The rows of D fall into 4 groups, and each row is roughly a mix of its group's hidden directions.
D:
0,18,25,-18,-45,-2,-5,-24,-10,28
-27,1,8,13,14,-22,2,-41,-31,-22
6,-5,-3,1,-19,13,-9,39,44,-26
1,3,15,-6,-31,30,-10,42,4,28
8,2,11,47,-7,12,-28,14,-27,20
-24,-1,-6,9,0,-4,-34,2,-49,22
0,-39,3,-18,0,-36,-12,37,3,12
-50,-25,-2,10,22,-14,16,19,-6,15
34,-16,-7,38,6,36,-6,-9,-20,6
-7,0,-2,3,-12,-14,-8,38,17,51
20,18,-1,0,17,22,13,-18,-7,52
15,-28,3,-27,-4,-38,35,-18,4,0
-9,-17,30,-29,5,-49,7,10,-12,-4
20,-19,13,-1,-26,34,-9,-10,-28,-32
-41,-12,-29,20,14,-9,-2,-31,18,-14
11,6,5,8,32,1,28,-45,-1,27
-39,0,9,9,-2,-47,-12,-4,12,25
-9,-36,-12,-5,3,-37,34,9,-24,6
16,10,-29,28,3,45,3,-14,22,11
-9,-25,-1,-23,-15,-31,29,3,28,27
-6,15,16,28,1,-45,17,-5,1,33
-37,-38,-22,-21,4,4,-19,-9,-16,-17
0,-33,-8,21,12,-8,-3,14,50,-15
21,-3,4,47,5,30,-22,-17,-13,16
-15,-17,-21,11,22,-17,-13,44,23,18
22,-7,-33,14,-9,37,-6,20,30,13
42,-2,-20,16,2,30,2,21,-31,-2
12,18,-33,-4,-21,30,1,-18,-39,7
3,11,10,-12,-2,10,-22,31,-17,50
-4,5,-2,12,31,13,2,45,37,-7
8,-34,3,-22,-15,-30,36,15,-12,16
-32,-18,19,-2,0,-35,-30,25,-17,-9
6,5,-35,-27,-18,-42,10,1,-12,18
29,24,4,31,16,-16,14,28,24,18
-18,-17,-15,25,-4,27,-17,-23,-19,-38
2,17,23,5,19,43,31,16,10,-21
1,-2,0,34,16,-33,36,-2,-22,23
-10,-19,19,-24,-10,-32,-17,44,-2,-2
42,30,4,16,13,-4,-1,-16,17,-33
-10,27,-12,18,28,6,-23,-36,18,-23
42,26,25,-14,4,2,0,29,-22,12
-7,-5,9,-16,-7,50,19,35,-3,15
25,30,-13,25,-8,9,-26,13,-32,20
2,-20,12,-11,-35,14,8,43,-13,25
-8,36,3,-1,9,6,-19,-12,51,14
49,5,-8,1,-24,11,15,4,-24,28
-5,11,-6,25,9,32,-29,-23,-13,-36
-28,-11,-4,12,-33,42,-22,2,21,0
-6,-1,-27,33,-12,32,-22,10,23,-25
15,21,16,19,21,51,-13,-5,5,-17
8,37,2,7,25,9,-24,-34,22,-20
27,-9,-20,-6,16,43,3,29,3,-23
-9,-55,19,5,7,13,23,9,8,-19
26,-44,-28,12,-6,-5,18,-18,-15,16
-8,-19,-23,-22,-11,-40,17,-31,12,15
-13,41,-9,-44,2,-19,5,-3,19,-10
40,-6,-14,8,15,46,12,0,-10,-17
-30,-18,27,4,7,-37,-16,17,10,-28
-5,-9,-39,32,-13,29,-29,10,6,-13
-23,19,24,20,34,-3,16,0,26,-29
-31,-7,8,7,-22,-47,-14,7,-5,27
-9,-34,-8,16,-18,21,-1,6,-43,-24
37,7,-23,-23,-26,27,14,20,9,14
39,-20,-32,14,9,-1,19,6,-34,6
22,-29,12,-31,-16,-28,35,-1,0,9
-26,-53,21,11,-8,-19,11,11,3,2
-11,-41,20,42,-2,1,-10,-21,2,17
4,38,5,5,13,19,-28,-27,35,-10
18,9,-33,25,-1,43,8,-19,21,1
-2,23,5,15,-7,45,-36,-13,14,-17
16,-28,-38,12,26,4,6,36,-7,2
34,34,10,14,-2,-24,-12,-27,19,-18
-14,-33,24,-7,16,-47,-3,16,12,-5
-5,-1,12,-20,-24,-4,-25,55,3,0
-13,-25,9,-9,20,-43,0,-14,-33,17
36,-17,18,-11,-20,18,2,-5,-35,-27
-27,-45,8,-14,-4,-27,21,-12,20,-3
-38,-28,-18,-4,-1,-36,-23,-2,-4,16
-29,23,-9,17,0,26,-29,-7,38,5
-22,19,14,-40,12,1,13,3,30,-30
-20,-37,28,-1,0,2,15,40,-1,-20
-14,-32,-27,-2,25,0,-6,-15,-18,-40
-6,16,14,3,23,-9,24,-51,-23,6
-22,-7,2,22,17,-16,22,37,6,37
-23,10,10,29,22,-41,4,13,25,14
-15,8,1,11,12,-44,-24,-29,18,-23
-6,-12,-5,17,-11,7,-14,26,43,-36
-6,51,-11,-17,-13,-26,-17,19,-11,12
-5,14,32,-26,2,-30,28,-23,-14,-22
-1,-8,-5,-8,23,47,7,28,12,-30
-1,8,7,-29,-24,32,-27,25,27,11
8,55,-19,-18,-8,-13,-14,19,-15,7
41,5,17,-4,3,9,-1,7,-46,-21
-13,5,-13,-3,28,-48,23,10,8,26
40,7,-15,10,23,27,4,26,15,-26
39,-12,-16,0,16,42,19,1,-8,-21
-18,4,37,-20,-11,-27,-6,29,9,-30
21,25,-8,-12,22,38,5,-29,19,-19
44,-17,-39,-2,-2,11,20,-3,-23,3
13,-18,-16,-24,-28,-2,-16,48,-4,9
Each list below has two rows that fit no group; the rest each fit one group, if only roughly. Name those rows in the order they come.
- k455: 21,-33,-15,-36,-16,-28,16,21,0,-1
- k930: -13,22,4,2,-11,18,-17,43,14,36
- k528: 7,19,-22,-19,8,-29,5,-35,36,8
- k183: -5,0,-15,23,38,-31,-12,0,23,-30
- k128: 0,4,48,-10,16,25,18,28,2,-20
- k905: 17,-54,-17,-1,4,5,30,-18,2,-6
- k264: 6,-26,6,9,36,-29,23,-33,12,9
- k722: 13,32,-7,32,-9,2,-34,-6,-19,29
- k549: 11,-15,-6,30,2,3,-9,-49,5,32
- k590: 13,33,20,-10,8,14,37,-34,12,9

k528, k128
- k83: 0,-7,21,8,-23,42,-21,14,-25,26
- k743: -6,-10,-5,6,-11,28,-17,-40,7,-41
- k635: 18,11,-3,7,28,-7,-5,-35,-24,-40
- k537: 14,-13,-22,10,33,28,24,16,-12,-32
- k271: 1,31,15,-19,-10,5,-14,13,-42,31
- k839: -35,-37,-9,1,9,-6,12,-16,-39,-4
- k545: -41,-3,40,-5,7,5,-3,15,25,-22
- k775: 14,-13,-8,-21,-27,23,11,-26,-43,0
- k422: -9,21,20,19,-4,-50,-3,-28,10,11
- k586: -7,6,-16,38,7,34,-28,5,5,30
- k266: 14,44,-12,11,9,15,21,-11,39,6
- k580: 20,11,8,-14,-36,18,-4,22,2,43
- k102: 32,-15,17,-25,-18,1,11,-37,11,-24

k83, k266
- k745: 12,-4,-20,11,-22,-26,-7,30,-37,24
- k199: 37,4,-14,-10,4,16,-26,-9,12,-44
- k476: -46,-3,22,18,3,-36,-12,16,-3,11
- k483: 0,19,-19,4,4,9,14,-47,-37,13
- k544: -18,-30,-1,11,-7,-27,-1,-44,15,23
- k926: 4,10,-8,-16,9,21,-35,7,31,-40
- k565: -9,-23,-15,-23,-17,-4,-12,-40,-30,-22
- k716: 40,-3,-15,-22,-5,33,-19,-3,-3,-31
- k940: -3,-52,18,14,19,23,-3,1,-4,-26
- k143: -5,-14,9,-17,-32,-3,19,26,23,40

k476, k940
- k27: -47,-16,-23,20,-2,-3,2,29,-2,23
- k155: -3,-40,-33,27,10,-12,3,-21,13,-24
- k579: 28,29,-33,-22,13,16,11,-31,3,-6
- k790: -39,-18,2,32,9,-14,-33,1,-1,-25
- k439: -43,6,18,2,27,-23,-29,-12,-16,-4
- k212: 32,-26,-34,-20,-7,-4,12,5,-15,32
- k40: 5,6,14,-28,-19,42,-2,-25,-10,-28
- k914: 5,-15,-4,-17,-1,39,13,-21,-30,-35
- k423: -23,-32,-13,21,-20,-27,8,23,0,30
- k419: 17,16,-7,16,-7,-43,-23,11,23,29

k439, k423
- k552: 16,22,14,9,-17,-43,-3,-40,-8,5
- k558: -24,-13,-26,13,30,-39,19,-14,-12,-7
- k671: 36,-10,8,-12,18,-22,44,-4,-1,20
- k600: 16,-23,-33,20,31,3,26,19,-21,4
- k597: 6,15,15,-5,-36,7,-12,-24,-46,-6
- k979: -31,7,-8,25,-12,40,-31,16,7,3
- k251: 18,18,4,6,17,15,-20,-36,-9,-42
- k997: -9,-34,-16,-1,-2,-21,17,-41,1,-29
- k721: -28,18,20,22,-2,-9,-34,-32,13,18
- k409: 13,-25,-8,-6,9,-29,24,-13,-43,-18

k671, k597
- k706: 17,28,6,22,6,-33,-20,14,38,8
- k240: 29,15,5,-41,-15,0,18,17,-8,33
- k145: 20,-2,7,1,-6,24,-15,-41,-3,-42
- k676: 1,34,27,8,-18,-30,-13,-4,29,25
- k751: -22,24,27,20,18,-11,10,22,38,10
- k578: -31,-18,-6,12,-24,15,-1,43,-9,24
- k503: -4,16,43,-20,10,-8,-2,35,20,21
- k614: 31,3,-30,26,-8,0,-9,-18,-25,33
- k392: 13,33,-5,-50,-10,-6,23,-2,-9,-15
- k452: -13,-44,2,0,20,-42,1,2,10,-19
- k493: 3,-5,10,7,-25,33,-11,41,-32,7
- k851: 25,0,24,5,-8,44,0,-18,14,-33
- k742: -13,9,-10,13,-16,-37,-20,-29,-1,37
- k173: 13,-22,-19,-26,15,14,27,-32,24,-19
- k388: 11,-9,-23,0,21,19,-21,45,28,-5

k392, k851
- k179: 4,-28,12,-6,-43,37,-5,17,-19,0
- k612: -47,-6,-26,15,0,1,-6,19,24,24
- k3: 27,20,27,-29,-16,7,-2,-6,39,12
- k797: 15,-19,-21,23,28,12,35,22,-25,-1
- k985: -30,17,30,31,30,-2,-19,-11,2,18
- k117: 24,41,13,-23,-9,27,25,-8,-1,17
- k531: 20,6,-18,5,19,-16,-35,-5,29,-36
- k10: 16,-14,-44,-3,-31,23,-11,28,0,-4
- k211: -10,-37,-10,-36,-14,-27,25,9,14,8
- k448: 40,-10,18,-17,3,-18,14,-15,-35,-21
- k426: 26,-20,-33,-12,-10,-2,-30,-23,-25,-18
- k72: 10,0,-9,19,30,-9,0,-6,-50,-28
- k972: -18,-19,-26,25,-9,39,-5,31,14,-3

k211, k972
- k454: 37,-11,-33,-5,-4,9,-21,37,8,15
- k592: 7,-1,-24,-43,7,24,36,17,-10,-1
- k318: -52,4,33,-4,16,11,14,-4,14,-12
- k475: -2,13,31,-41,-4,-30,3,17,-24,13
- k387: -20,-39,-10,-5,-1,-15,0,15,-23,-42
- k424: -21,-10,19,-25,-26,37,15,9,-20,23
- k916: 3,3,6,-13,12,-19,9,-46,41,-14
- k275: -13,19,-18,10,43,-39,5,-17,8,-8
- k28: -25,-27,-13,-28,-22,12,-20,22,-6,31
- k971: 6,12,-15,29,15,34,-16,9,25,35
- k51: -2,7,5,-27,-10,-13,1,-1,-52,31

k592, k387
- k457: -28,22,-19,-19,-23,-22,-10,3,34,23
- k694: -3,-16,-30,39,2,27,-20,5,28,-10
- k468: -29,-4,1,2,-9,-31,-11,-13,-44,-24
- k464: -8,23,36,-2,13,37,-6,21,9,-28
- k526: 15,-31,18,-19,-44,19,11,19,-10,5
- k505: 32,11,-14,-30,-21,18,4,15,-18,35
- k201: -7,-2,-8,9,21,18,28,-49,-21,-11
- k215: 36,39,-35,-21,3,10,4,4,-13,-3
- k935: -10,-9,4,13,-28,40,-16,36,-22,5
- k246: -28,-1,1,32,9,-6,-4,-29,4,-44
- k320: 36,-26,16,-22,-16,-9,17,-22,-18,-24

k457, k201
- k910: 17,37,27,25,18,-11,16,-1,25,-19
- k43: 29,46,10,-28,1,8,20,20,7,2
- k920: -58,-6,15,-16,-8,6,-9,10,17,17
- k296: 23,6,-26,-6,-3,31,-2,13,-13,47
- k121: 8,-11,-6,-1,11,30,27,-20,-42,-26
- k259: -8,3,-7,-4,24,17,-22,26,42,-29
- k408: -28,17,8,32,10,1,-17,-10,42,20
- k127: -4,-23,-19,-15,1,-20,-14,2,-48,28
- k978: 14,-30,8,-2,-30,23,5,21,-40,-12
- k906: -13,-26,-6,23,-1,-1,-37,35,21,-17
- k444: -30,-22,3,-13,-13,-2,12,-34,-41,3

k43, k408
- k400: -16,22,33,-9,19,28,-2,15,20,-32
- k990: 28,13,13,-27,-29,-8,-10,-27,-13,-33
- k663: 3,-13,17,-28,-18,-15,3,46,24,-17
- k783: 33,-26,-23,5,12,28,18,-34,0,-3
- k535: 9,-35,9,-17,21,-42,17,3,3,23
- k912: -12,26,9,25,-7,31,-19,14,32,-26
- k91: -4,15,-6,-4,-31,26,-32,42,-5,1
- k487: -11,24,44,-32,-10,-19,-2,21,-15,-2
- k460: 34,12,-35,-4,-16,39,17,-10,2,9
- k263: 11,41,2,-11,-14,20,30,-32,-13,-13
- k36: 3,28,25,-5,-32,-30,-15,-24,7,23
- k414: -20,-7,-15,5,3,-46,-35,6,23,14
- k78: -19,38,3,18,18,6,-40,-21,-1,16
- k623: -47,-16,15,-25,-18,24,0,10,-5,20

k990, k78
- k481: -21,5,-7,47,18,19,-32,-9,16,-1
- k639: 12,-38,14,-18,-43,11,14,15,-17,1
- k609: 8,7,-20,-21,-19,10,-3,-5,-51,27
- k557: -25,-1,14,8,-18,-22,3,21,3,51
- k778: -36,-31,-19,-23,6,14,-23,27,10,-2
- k74: 25,-35,-1,-23,-20,-6,5,7,4,43
- k267: 19,2,0,8,0,23,-17,-35,-14,-46
- k517: 38,26,15,13,-14,-1,32,-20,-23,12
- k349: -14,-1,-5,-13,-27,-2,-34,40,-31,1
- k391: -24,-48,-3,33,4,-10,22,-4,14,2

k74, k391
- k681: -32,10,-21,30,12,21,-27,-21,12,-19
- k593: 17,26,-6,-20,-30,39,-4,25,-7,16
- k395: 46,0,-23,22,0,-27,12,1,-20,20
- k525: 37,1,-38,-23,9,19,24,-17,-1,-11
- k903: 16,-2,12,-18,-24,-23,10,-46,-17,-22
- k530: -38,11,31,-21,-12,24,-5,21,20,15
- k619: 0,-26,-37,25,11,2,12,-35,4,-24
- k17: -3,14,6,-6,-7,19,-14,-37,50,-5
- k333: -3,-3,10,15,6,-13,-14,-41,-48,-4
- k982: -29,-6,24,-16,-5,34,26,-19,-25,-15
- k777: -39,11,-24,27,30,-23,-1,9,-5,18
- k858: -1,-16,-32,26,25,-43,-7,-14,-8,-7
- k450: -27,-20,-22,16,11,-17,11,33,-33,14

k903, k333
- k826: -47,-27,4,-2,5,3,29,-11,-29,1
- k952: 7,-31,6,-8,-17,9,2,-44,7,-37
- k411: 1,-19,20,-20,2,-36,18,19,33,-23
- k277: 38,-4,24,-31,-13,-17,20,14,12,23
- k758: 14,16,-7,48,22,1,-10,3,-35,12
- k957: -13,-8,29,-42,1,-3,29,-17,7,-28
- k572: -39,-19,-12,1,-11,-16,17,29,7,34
- k754: 33,2,-5,16,11,27,38,27,-15,10
- k812: -28,16,-13,9,8,7,-16,-31,47,2
- k867: 3,23,10,-14,13,38,2,36,6,-32
- k998: 27,-24,-15,6,17,10,9,10,41,32
- k302: -26,-33,-25,0,15,-5,-2,39,1,24
- k274: 28,20,18,0,-8,38,-26,-19,0,-27

k758, k957
